Here are some points, one per row:
[ 10 -71   1 -37 -47  41 -22  44  19  -9 -52 -27 -22  45  36  55  13  18  16  14  10  54 -48 -10 -49  15   1 -33  38
  48   7 -23]
[-35  -9  58  -4 -17  37  46 -43  38 -10  66 -62 -31 -37   1  24  12 -16  -1 -61  56  -2  25 -21  58   8  36 -30   5
 -10  12 -15]
[ 35 -40 -55 -27  -2  44 -35 -13  43 -17  11  28  65 -26 -36  38 -51 -30  17  16 -63  13   9 -15  34 -11  27  38 -53
  -3  27 -26]
[-39 -65  38 -18 -37 -56  -6 -39  16  14   9  53  10  -2  39 -42 -25 -64  17 -36   5 -20 -75  -1  52 -24   8  -6 -11
  16 -33 -17]
[ 62 -16  14 -29  11  44 -40  16 -44 -17 -26   6 -17  23  -4 -53 -30  -2  13 -23  66  35  33   0  34  19  32 -18  29
  20  -1  14]
[ 61 -27  17 -16   8  -3  80 -20 -41 -31  17  -2  11  19 -16  22  56 -33  -9 -34 -19 -14 -21  -1 -99  26 -46 -33 -34
  11 -15  14]
[ -10    2   -3  -26   34   17   43   18   -1   19  -26   12  -58   32    1  -16 -119    4   45  -17  -20   -2  -39
   11   19  -42   -9    7   36  -43   32  -24]
[ -8  12 -22  -8 -41 -25   9  11  43 -21 -21 -18   7  70 -10 -47  25 -15 -35 -19 -54  -9  -7  58  27  59   3 -21 -15
  35  37  29]
[ 26 -26 -45 -12   5  -3  29  -7   3 -16 -49 -28 -32 101 -61   0 -14  12 -58  35  51 -14   9 -11   1  23  28  25  15
  -4 -50 -43]
[-31 -33   8 -66 -47 -19 -11 -14 -22 -24   1   4 -16 -50  30  -5  43  29   6   5 -68  -4  45 -34  26 -26 -64  55  31
 -34  20   0]
[ 26 -32 -16  45  41  18 -24 -29 -36 -43   8  17 -25 -32  23 -39 -11   5  20  23   3 -59  -8 -42  -6  -8  17 -24  -4
  32  15 -49]
[ 50 -63 -65   9  14  27  17  55  35 -35  12  24  -4 -28  18 -76  40  -4  10   2  35  13 -42  27  -6 -57 -26  15 -23
 -31  25   7]
[ 39  -6 -10  -5   7   1 -22   6 -10  28  -3  25   6 -26  -8   0  38  45   9  16  31  28  21 -15   6  33 -32  -9 -47
  35  18 -43]
[  6  36 -11  10  47  -2   3  28 -41 -21  22  -1  22  48  -4  38  -1 -64   2 -28 -27  31  37  26   7  -1 -24 -20 -35
 -13  -3  55]
[-14 -14  36  18  42  50 -57  17  31  32  24 -25  10   7  -7  -9  -4   7 -13 -27 -22 -47 -11  -5   7  27 -27   1  38
  -2   4  27]
[ -8   7  -5 -24  33   0 -39  19  38   3   6  13  37 -12 -16   2   2   4  -4  26  28  12  67 -26 -14 -21 -19 -43  -3
   0  10  12]
[ 13  22  39  35   1  40 -44 -26  13  18  -4 -14  49  11 -32 -29  17  11  19  19  -8  46  -5  -3  42 -16  11  -7  65
  21   2  57]
[ 19   4 -14 -13  10  37 -46 -36 -28  -1   2 -33 -42  16  -3  33  10 -11  17 -17  17  20 -65 -30  27 -43 -52 -19   7
  62 -27  70]
[-41  25  18  13 -18  48  32 -11  17  33   3  34  -5 -34   0   2  22 -57 -35  27  39  -7 -21   5  -7  27 -19 -60  14
 -37 -58 -48]
[ 34   8 -42 -21   1  15  73  53 -16  15  26 -44 -37 -48  42 -40   5 -21  -2  61 -20  15  49 -12  32   6  43 -24   6
   2 -56   9]
[-14  41 -64 -39   1 -29 -27   3  28 -34 -27 -34  -4 -36 -43 -38  -9 -28   7  35  19 -12 -31 -69 -22  57   4  12  32
 -58  44  44]
[-19  -7  -9 -13  62  26  26  19  37  21  44  12  51  -7 -33 -39   6 -10 -37 -22  30  11 -20   7  -2  77 -45  49 -47
 -54 -23  29]
[ 20  19  27  32 -37 -11 -32 -20   5 -48  78  25  33  56 -21   7   0  40  19  52 -10   1  19  28  71  35  30 -63  -1
 -34  -9 -17]
[-45   1 -38 -36 -31  51  -3 -17 -24  70  -4  27  32  17  22  26 -20  43   4 -44 -10  77   8  30 -28 -24 -12  -7 -37
 -21   5  36]
[ 44  20  37 -10  -7  28   9  58 -19  34   8  77  16 -24 -34 -11   0  19  65 -41  -9 -70  23 -66  16  16  -5  17  33
  20 -26  -2]
[ 23 -14 -16   8 -11  16 -47   0 -47 -20  26  -6 -16  -3  11  31  27 -35  26 -37  -5   2   2  25 -62  10  85   8  23
 -74  14  -8]
[ 38  20 -26  12  12  29 -16  32  24  12  12  44  -6  30   2  30  -6 -55 -49   6  -6 -54  36  37 -10 -31  12 -75  52
   1  22 -33]
[ 32   6 -14  12  21 -40  36  13 -47  52   9  13  51 -42   4  22 -60 -20   2  23  18   0 -25  18 -38   1  29  -2 -30
 -32  30  30]
[  4   0  29 -19 -53 -29 -47 -35  26 -50  -6  59  -9  20  -2 -44 -62  47   4 -67  15 -31  29  -6 -30  16 -13 -13 -12
 -44 -34  34]
[-13 -30  49 -13  14  16  41 -19  -3 -24 -35  -3  25 -46 -25 -25  51  35 -22  14 -17   9 -20  24 -71  11  21 -23  30
 -17  83 -23]
[-52  15 -78 -99   7  10   0 -46 -33 -28  58  11 -36   2  14  28   8  11  38  48  10 -29 -20  77  20  -5  19 -23  -5
  14   5   6]
[-44 -11 -14 -26  37 -20 -15  38  31  28  -1 -73   6  31  20 -47   6 -21  23 -11 -19 -51 -18 -38   5   9  66  23 -61
  43  -4  15]
[-37   3   0 -31  -5 -29  25  13  -9  -5  47  22  10  19 -85 -37  28 -12  40  34  44  -6 -11  28 -18 -67 -37  -3  27
  48 -16 -14]
[ 25 -22 -28 -46  -3   7  36  -3  46  18  -1 -42  32 -27 -52   8 -22  20  18 -42 -10  45  20  12 -42  28  15 -37  25
  40   3  -3]
[ 38  51  32 -15  33   3  17 -12  32  37 -37  13 -49  16  32  59  48  63   8  44  23 -18   2 -25  39  45  -4   5 -57
 -25  -3  20]
[  0 -20  14  11 -46 -22 -21  61  32  26 -47  -1  15 -24  -5   6 -21  22 -41  16  -6 -61 -26   2  -6 -24   6 -52 -68
 -10 -59 -21]
[ -4  45  -4  33   5 -33  11  -7  37 -29 -13 -33  -1  -3  45  11 -27 -21 -18 -51  11  18  54  10  13  -3 -36 -12 -16
 -15  23 -93]
[  7 -34 -19  51 -12   0 -13 -32   6 -12  61 -17 -77 -12 -57  33 -10 -32  29   9  -8  37   5  12 -27  25  14  32 -69
  -5  -2 -14]
[  7  35  33 -47  12  -5 -24  21  19 -79 -11   6 -39 -17  22  18   7  -1  -6  23 -17 -48  -5  58 -17  18 -38  22 -38
  11   4  19]
[ 18   5   1  27 -28   1  31 -35 -22   5  31 -15 -18  42  35 -56  17   5  71   1   3  -9  10  10  -8  16 -51  14  29
 -22  -7 -11]
[ 11  58 -60  62 -29 -21  30  40   4 -22 -25 -27  16 -53  -7  -2  41   3   1 -41 -46   9  -8  36  36 -42   2  -8  18
   3   6  -1]
[-16  86  -8 -16   7  36  32 -10   8  27   6  32 -46  -4  11 -24  19  45  19 -11 -54   9 -12 -16 -52 -41  32   4 -45
  20 -19  15]
[-52  38  -7  16   1 -12 -28  -4  67  48 -28 -14   6 -21  -1  33   7  -4  29  64  17 -20 -45  13 -27  -8 -58 -22   1
 -14  20 -35]
[ 36  11  32   9 -64 -30 -42   4  -3 -20  18 -62  13 -37   1  -3 -19 -28  -2  11 -21  73 -39 -29 -13 -13 -30 -24 -51
   1 -45  -2]
[ 26  22 -40   2  27 -35 -11 -25  -1  61  52  -8  55   2  27  -6  38  22  -2 -37  22 -22 -49  10  50  14   1  13  -3
  33  50 -32]
[ -2   5  42  70 -38   6  10  27   5 -23  13 -14  44  26 -31  58  31  39   7 -15   5 -28 -37   7   9  -5  66  64  21
  53  19  16]
[ 52  17  32 -36  -8 -78  12 -21   4 -14  46 -22  45  10  -3  38 -82  47   4  33   1  12 -11 -39 -12 -15  10  29  47
 -34  -6 -20]
[-24 -19   0  30 -33 -41   5  62 -43   3 -15 -40 -14  -1  -3 -29  13  25  22   7  19  23 -25  62  13 -25   2  27  24
 -48 -79   6]
[  3  22 -21 -31 -25  13 -32  84   5  19  -6 -25  16   0  33  57   7  13  51 -51  17  -9  46  21  -3  34 -39  34   6
 -27 -16 -68]
[ 18 -36   0  -9  22 -34  17   8 -12 -27  33  24   8  64   1  34  46  10 -37  25  -3 -34 -16 -38  10 -64 -36  26  11
 -52  -9  13]
[-43 -39  10  -3  26   3  29  21  -5  19 -13 -30   0  10  14  25  -8 -37  13 -21 -17 -27  92 -29  31 -39 -10   2  -3
  25  -8  51]
[-84 -42 -20 -21  18 -15 -24  -2 -49 -17 -19 -28  18  -3   0  -4   7  60 -68   4  21   8  45  17   7 -37 -15  37 -11
  18  -4 -27]
[-26  18 -17  32 -14  17 -60 -17  11  45  -3 -15  -3  22  21  -7  43 -77  27  43  16  -6  17 -35 -69 -25  21  62  17
 -33   4 -18]
[-38  40 -33 -15 -18   8   1   1  27 -23  -8  16  -7 -47  24  13 -12 -10 -58  -5   0 -20 -15   7 -20 -20  28 -31  55
  29 -31  38]
[-64 -39  78 -12  -6  46  26  41 -30  -8  11  11 -10  -1 -46 -16 -23  -9  -1  36 -66  33 -15 -13  38  13  10 -15 -17
   1  48 -47]
[ 50   1  -1  18 -27  27  -3 -29 -34  17 -39  24 -55   8  -6 -15 -22 -22 -33 -19 -53 -16  -9   1  35  10 -41  73  16
  21  15 -39]
[-33  37  10  30 -38  -3 -21 -14 -69  19  18 -12   1 -13 -31 -52 -67  11 -18   5  27 -33  37  27 -50  54 -38  45  -8
  76  -2  -3]
[ 43 -14  17  40  18 -68 -20  -5  41  62 -40   8 -72   0  25 -25  -2  17 -13   0  -2  50   3  32  -1 -11  -8 -15 -28
  -8  78  33]
[-42  18  -5  51   5 -14  26  13  31 -41  -6  31 -58  23 -84  20  -5  25  28 -42  23   3   5 -42  -7 -59 -11 -11 -20
 -11  31  10]
[-63 -24 -16  24   4  -8  -7  -2 -11   6  25  22 -59  23   9  -6  24  31 -55 -33  16  43  16 -49  32  44  27   3  50
 -39  -8  19]
[  4   3   3   1  33   7 -41 -27  24   5 -13  78   7   6  28   0  37  -4 -23 -16 -50  53  -6  30 -26   7  55  22 -12
   5 -73 -36]
Along one direction, these points spread out more than along any other. How far along it is each point below, from 0 to 99? The average is 50, and the first point in the table lies past the average. One standard deviation of the points above along it is 16.
[ 14   0 -55  23  26  13   5 -54 -47  10 -37  -6 -10 -63 -70  46 -19  19 -33 -26 -19  -8 -42 -14  37  20   5   1  15
 -12 -35 -19] 48
[ -3   1  23  34  27  53  51 -29  35 -63 -15 -32  46  12  78  -6 -43  13  20   3 -36  -7 -46 -21  -4  41 -26  15  35
 -16 -32   7] 44
[ 18 -68   4  68 -14  19  14   3  30 -25  24  33  -9 -64  31  46 -40   2 -36  41  32   2  38  25  19  14 -55  40  32
  59   1  72] 41
[ -4 101  31  -1   4  27  27  29 -14 -60  -4  34  23  16  40 -19 -22 -24 -34  51  42  78   7 -39  -5 -16  32  54 -27
  52  33  -9] 51
[ 48   5  66 -34  47   1 -15 -31  45  23  34 -45 -30 -24  29 -15 -19  28 -40 -16  37 -26  16  43 -27 -52  58  33  -5
  13 -19   4] 50
[-21 -31 -13  31  14 -33 -28  33 -39 -27  -7  35   4 -38  33 -15  28  42  24  20 -18   0   0 -20 -12  44  45 -47 -32
   7  12  39] 57
[  0   7 -31 -23 -29 -94  37 -35  53  51  12  25   7  28   7  -5  29 -23 -15  10 -37  24  41 -45 -17  21   7  -3  55
  54 -22 -13] 52
[  26   38   35  -38  -80   19  -11   14  -56   44  -10  -32    3   12    6   -5   19  -38 -100    1    0  -33  -15
  -34   21  -21    0  -21  -27  -37   60   24] 52
[  3 -38  39  26 -40   9  27 -46  -5  54 -50   6   7   6 -21   8  -3 -20  40  71 -21 -26  38  52  17  -3  38  21   1
 -38   4  54] 45
[-29 -26 -33  40 -36  11  62 -56 -28  -8 -34   4  67  47  66  17 -16  32  23 -23  67 -45   5 -30 -11 -21   6 -23 -27
   2  24  -4] 43
[  16    1   35   -6   52   -9  -14  -88  -31  -27 -104  -26   46  -13  -45  -26   45  -21   22   -9    6    6   38
   18   34  -30  -18  -21  -12  -11  -38  -19] 46
[-16  -7  13  48  93 -27 -33  24 -64  21  36 -37  -5  26  10  -8 -22  24 -14   3 -68   6 -11 -14 -27 -13 -34 -51  39
  21  10 -18] 43
[-27  16  40 -27  57 -82   4  31 -28 -21 -68  42   1 -31  12  55   3 -79  32 -36  51  26 -30  31  21  42  25  17  17
  16  18   8] 56
